The same turns and mirrors carry the whole set onto itself and the rows of a family onto each other. Which other rows belong to the same family as each row named below? List them in the order they appear above.
These 15 rows form 5 families of 3 rows each.
mafi: [  6  -2  -3 -25   5 -19 -28  17]
ras: [ -6   6  -2 -24   4 -30 -24   9]
pera: [-12   7 -29   1 -14   0  10 -42]
negu: [-14  -7 -32   9  -9  -1   5 -41]
nogur: [-11  -5 -30   5 -14  -7  13 -42]
Dasal: [ 13 -10  13  19  -8  29   5   9]
sosi: [  0   2 -41   3 -15   7   7 -37]
zekav: [ 11 -10  14  19   6  28   6  12]
fir: [  7  16 -12 -25  -4 -28 -20  11]
gupiv: [13  0 15 14 -7 36  6  7]
gatu: [20 -8 10 30 -6 23  8  2]
dekeb: [ -9  -6 -37  -1  -1 -12  12 -39]
meb: [ -4   2  -2 -32  -1 -24 -20  13]
Damu: [25  0  3 11  1 28 12 16]
robug: [ -5  14   0 -34   1 -18 -19  12]

Which other rows belong to the same family as zekav? ras, negu
Which other rows belong to the same family as gupiv? pera, robug
Which other rows belong to the same family as meb? nogur, Dasal
Which other rows belong to the same family as fir? sosi, Damu

The same turns and mirrors carry the whole set onto itself and the rows of a family onto each other. Which other rows belong to the same family as each row named below? List them in the order they appear above.
These 30 rows form 5 families of 6 rows each.
nup: [-22  13   8 -24  -9  -2 -30   7 -13 -44 -14   2   7  20 -12  -2  18  41
   9  -4]
sota: [-22   8   7  12  -4  11   3  -9  -3  15  13  18 -41  26  33 -20 -17  23
   5  15]
befe: [-14  22  11 -13  32   8 -34  -1  -8 -13  -4  -8  21  -6 -46 -10  14  14
 -28   4]
boke: [ -8  35   3 -10  16 -21  -7  23  -1 -32 -19 -26  34  15 -16   3  24   9
  -7  13]
dutaz: [-44   2  42  21  16   3   9 -27  -4  24   3  18 -24  18   0   3 -12   0
   6  17]
Naso: [ -5   0  19 -10  29   3 -19  21 -15 -27  -1   3   3   4 -53 -13  18  18
   1  -4]
dugi: [  0  12  -6  -5  13   0 -14  18 -24 -45  -3   2  26  13   5 -15  10  35
  -5 -18]
Dekup: [-19  32  -3 -23 -10 -24 -13  11 -21 -49  -7  -5  22 -15  -4   3  17  -5
  -7  24]
Vudol: [  0  32  -2 -25  20   2 -19  18  -7 -41 -22 -11  15   8  -5  -8  21  31
  -4   1]
beg: [-10  28   2 -11  30 -14 -31  14 -17 -14   3 -11  22 -19 -37   2   6   7
 -19  36]
rubif: [ -8  23 -14 -28 -10  -2 -30   7  -4 -40   0  -6  17   6  -2 -16  26  21
 -19 -10]
fom: [-14  19   8  13   3 -28   5  24 -19 -33  -3 -15  36  24 -31  -4  17  -4
  -8   3]
Latub: [-32   2  10   0  -1  -5  18 -18  10  -4  33   9 -41  22  31 -13 -21  -5
   2   0]
samo: [-19  17  12  -3  18 -10 -34  10  -9  -6  -3 -14  20  26 -49   3  10  31
  -7  13]
Lig: [-36 -20  18  30  41 -14  29   9  -4   9  16   7  -7   2  24  -3 -16   3
   2  16]
Tudus: [-27  23   5  -3   6 -24 -10  23   4 -43  -8 -18  38 -13 -21  -8  14  -6
 -11  20]
nerip: [-38   0  26   7   9 -23   2 -34  -2  20  24  13  -7   0  16  17  -6 -29
 -19  19]
Sar: [ -7  26  17 -22  28  -4 -20  13  -4 -24 -20 -15  10   8 -42   0  29  14
  -4   6]
vibaz: [-38  -6  19  30  -2 -26  14   0  19  11  14   6  -6  21  36   6 -14   6
  11  24]
sini: [-26 -12   4   3  -3  -9  30  11  -9  -6  21  12 -44  19  29 -21   2  -4
  12   6]
gumu: [-34   2  -1 -10   3  10  15 -11   2   1  21  15 -41 -10  42 -23  -8   7
  -3   9]
Botos: [-43  -1  21  21  24 -13  25 -11  15  -2  28   1 -18   7  26  -5 -36 -10
   2  17]
bives: [-28  -6  18  15  23   2  20 -25 -25  27  18  12 -23  36  12  -2   2   0
 -14 -10]
nutin: [-41  -1  25  -1  14  -2  13 -32   2  34  23   6 -29   4  -2   0   4 -15
 -17   6]
vid: [  0  17  -3 -35   6 -10 -45  -7 -17 -19   7  -1  17  -3  -9  11  24  22
 -19  -1]
bikez: [-36   3  23  11  26   1  14 -34   3  18  30   6 -27  23  11  -3 -26  -6
 -13   0]
kebe: [-21  -2  -4   8  11 -19  -5  -8   5   7  34  10 -11  -8  50  -1 -22  -3
 -14  31]
mopun: [-43   4   3  22  18 -21  23  -7  10  19  25  -7   2  -4  42  -2 -15  -9
 -15  24]
bipot: [-33  31   3   8   6 -18 -10  27 -16 -42 -18 -15  31  13 -16  -5  -3  24
   3  27]
tesel: [-25   8  11 -10   3   5  -3 -22 -14   7  23  25 -47  -7  16 -14 -14 -15
 -11  27]

Which other rows belong to the same family as fom? Naso, dugi, Lig, sini, bives
Which other rows belong to the same family as rubif? befe, Tudus, gumu, nutin, mopun
Which other rows belong to the same family as boke? Vudol, Latub, Sar, Botos, bikez

The same turns and mirrors carry the whole set onto itself and the rows of a family onto each other. Which other rows belong to the same family as each row named below? List them in the order they appear above.
These 32 rows form 4 families of 8 rows each.
vezuv: [  9  21  24 -16  34  -9  14  -3]
pab: [ 22   3 -17   1  21  -6 -16 -34]
pagi: [-30   9  22  30   1   3 -18  12]
rir: [ -8   8  24  -6  20 -16  27   2]
roruv: [-35  29 -25   9  22   6   5  -8]
pebi: [ -2  -3  12   5   9 -21  31  -2]
basiv: [ 28  -5  28   4   1  -1 -18   0]
bitof: [-29  22  20  11   1  11   4  25]
Fad: [ 24  17 -18 -19  21   2   5 -19]
Kod: [-20  11  12 -29  20  15 -24 -13]
dabo: [ 15   5 -15  43   6   7   0  10]
resu: [ -6  27 -11   8  13  27 -42  -5]
Nibe: [-21   9  -6 -20  29  34 -13 -11]
boma: [ 13  17   9  30  -6 -28   1   2]
zaki: [ 26  17 -17 -15  15  -6   3 -25]
Sumiv: [-21  20  17 -30  17  -1 -11 -18]
Fal: [-11  12  24  -2  16  -9  33   0]
Manuf: [ 14  15 -11  44  12  -9   9  -3]
Nibi: [ 16  31 -30 -12   5   0   7 -16]
tupo: [-13  41 -14  19  15   8  19 -21]
budo: [  3  13 -21  15   6  14 -44  -6]
Vus: [  7 -16  17  -7   7  -3 -31  15]
Fatam: [-16   3 -21  28 -11  14 -26  -6]
Pasu: [ 13  15 -11  41   4 -10  12   5]
Sus: [  1  16 -22  20   3  22 -40 -10]
fune: [-23  11  13 -31  11  14 -22  -3]
Mune: [-23  -5  31  23  18   5 -19   9]
zutu: [-32   5  20  27   9  12 -14  18]
fum: [ 28  -7  17  -2  -3  11 -16 -19]
vidak: [ 22 -14  23   6  -3   0 -21  -2]
kevu: [-29  39 -21   8  25   5   8  -6]
sofi: [-35  31 -16  14  26  -6   4  12]

Which other rows belong to the same family as kevu? rir, Kod, zaki, Pasu, Sus, zutu, vidak
Which other rows belong to the same family as Fad? pagi, roruv, basiv, Fal, Manuf, budo, fune
Which other rows belong to the same family as pebi? dabo, resu, Sumiv, Nibi, Mune, fum, sofi

The same turns and mirrors carry the whole set onto itself and the rows of a family onto each other. Which other rows belong to the same family as each row named below? List them in the order they appear above.
These 28 rows form 7 families of 4 rows each.
zanat: [ 40  11 -15   8 -18  33  -2   3  15  -8  44 -31   7   4]
noguz: [ 25   9  13   0  -4  33  -5  19  51 -21  44 -36  -7 -16]
Musap: [ 25  13  13  14 -19  21 -10  33  49  -1  25 -28 -20   8]
bodu: [  2 -42  53  32 -14  46  -9 -10 -19 -10  15 -46   8  14]
rolo: [-19 -14  51  45  -2  60   5  10   5   2   6 -37  16  32]
tiv: [ -4 -34  46  52   3  44   2  16  16  -4  -4 -43  14  25]
Kule: [ 47  10  -1   3 -13  14   3  -5  10 -10  34 -44   3  -4]
leri: [ -7 -32  44  33   4  51  22 -14   4 -16   4 -47  17  28]
nad: [ 12  16  11   4 -16   0  -9  28  38  -7  37 -41 -14  22]
kefab: [ -7 -20  63  40   0  40  -8   7   2 -12   1 -51  21  32]
niz: [ 45   5  -7  14 -11  27 -17  -4  23   4  40 -30  -5   0]
vur: [ 24   8  29  17 -18  12 -24  42  42  -7  43 -37  -5  12]
konev: [-29 -34  50   6   2  33 -13  21  -7  -4  -1 -42   4   6]
Malo: [ 49   7  -4   4 -19  35   4  10  15 -10  36 -17  -2   0]
kisuz: [ -9 -40  48   6  -3  35   1   0   0 -15   8  -9  31 -11]
ziz: [ 43   9  -1   5  -6  46 -15  14  37  -9  39 -32   7  28]
sazoz: [-18 -23  57   8   2  37   4   4 -13 -26  10 -35  33  -7]
Furi: [-17 -31  67   7   5  41   3   3   7  -2  10 -45  30  -8]
nos: [ 18  21  13  11  -8  19 -15  20  48   0  39 -35 -22   5]
fef: [ 12   5  -9  10  -8  15 -13  31  36  -2  43 -27 -16   0]
Dukag: [-28 -29  55   0 -11  37   1  -2  22 -13  -4 -36  28   4]
dutif: [-20 -18  57  14 -13  53   4  -8   2  -7   9 -23  30 -18]
Niraz: [-10 -26  62  36  -2  45  -1  -7   3   2   8 -50  12  32]
panak: [ 44  21   0  12 -16  39 -15  12   7   3  35 -46  -6  11]
rugur: [-12 -36  55  30  -1  51   6   4  -2  -4  21 -48  30  35]
gis: [-28 -29  50   5  -8  41   8   3  -8  -9  10 -38  32  -9]
gunab: [ 55   8   6   4   1  30   0  16   2  -7  42 -29   9  -6]
dor: [ 11  19  17   3 -22  20 -17  26  27 -14  52 -30 -20  -5]

Which other rows belong to the same family as niz? Furi, fef, rugur
Which other rows belong to the same family as Musap? kefab, Malo, sazoz
Which other rows belong to the same family as rolo? Kule, nad, dutif
Which other rows belong to the same family as konev? noguz, bodu, ziz
Which other rows belong to the same family as nos? zanat, Niraz, gis

The same turns and mirrors carry the whole set onto itself and the rows of a family onto each other. Which other rows belong to the same family as each row named below? List them in the order they appear above.
These 32 rows form 4 families of 8 rows each.
toge: [  1   5   7  16  12   5 -36   0]
Birin: [  1   4   7  -4   9  11 -33  -6]
vigi: [-10  15   0  26  15  10 -20 -11]
kos: [ -1 -16 -10  -9  -6 -21  36  32]
Ruvag: [ 16  12  -8  37  -8 -16  -3  19]
riva: [ 24   2  12   4  -7   0 -18  27]
peta: [ -8  15 -15  33   8  -4 -19 -17]
Fudag: [  1  17 -14  34  12   2 -11 -14]
fami: [-17  -5 -40   8   3 -17  35  -1]
veli: [  8   7   8   2  13  17 -26  -6]
Gofot: [-19  -6 -29  13   8 -19  40   1]
bofab: [ 10  10 -11  39 -13 -25  -6  18]
ledo: [ -4   8  -5  39   9  -7 -24  -3]
fusa: [ -6 -21   2 -35  10   4  17  12]
did: [ 10   5   1  37  -5 -19 -18  20]
nozep: [  5   4  19   2   6  14 -27  13]
loles: [ 15  -1  14  13   0  -6 -29  21]
simo: [ -3  16  -7  46   0 -11  -4  12]
Mutil: [ -5 -21 -10 -39   2   4  13  13]
vesa: [  1 -19 -11 -28  -4 -24  22  26]
Rikug: [-14 -14  -7 -37   6  -9  26  14]
piri: [ 17  -1  13   1 -14  -9 -22  27]
sarul: [-12 -17 -12 -40  14  -4  10  -5]
Kab: [-26  -9 -19 -25  16  -5  24  -6]
nif: [-25  -4 -28  -6   9 -21  37  -1]
Geve: [-25  -8 -19 -12  23   6  19 -18]
Gan: [-13 -11 -18 -17  -2 -26  38  21]
Sok: [  1 -16 -23 -12 -12 -19  31  29]
sopuf: [-22 -11 -28 -17  17   8  16 -17]
Kezo: [-23  -8 -32  -8  16 -14  21 -20]
tasif: [ 13   5  12  21 -10  -7 -12  35]
tor: [-10 -10 -33   3  -1 -34  34   9]

Which other rows belong to the same family as peta? Birin, kos, Gofot, bofab, fusa, piri, Geve
Which other rows belong to the same family as Rikug? toge, ledo, did, loles, Kab, nif, Gan
Which other rows belong to the same family as riva? Ruvag, Fudag, fami, veli, Mutil, Sok, sopuf

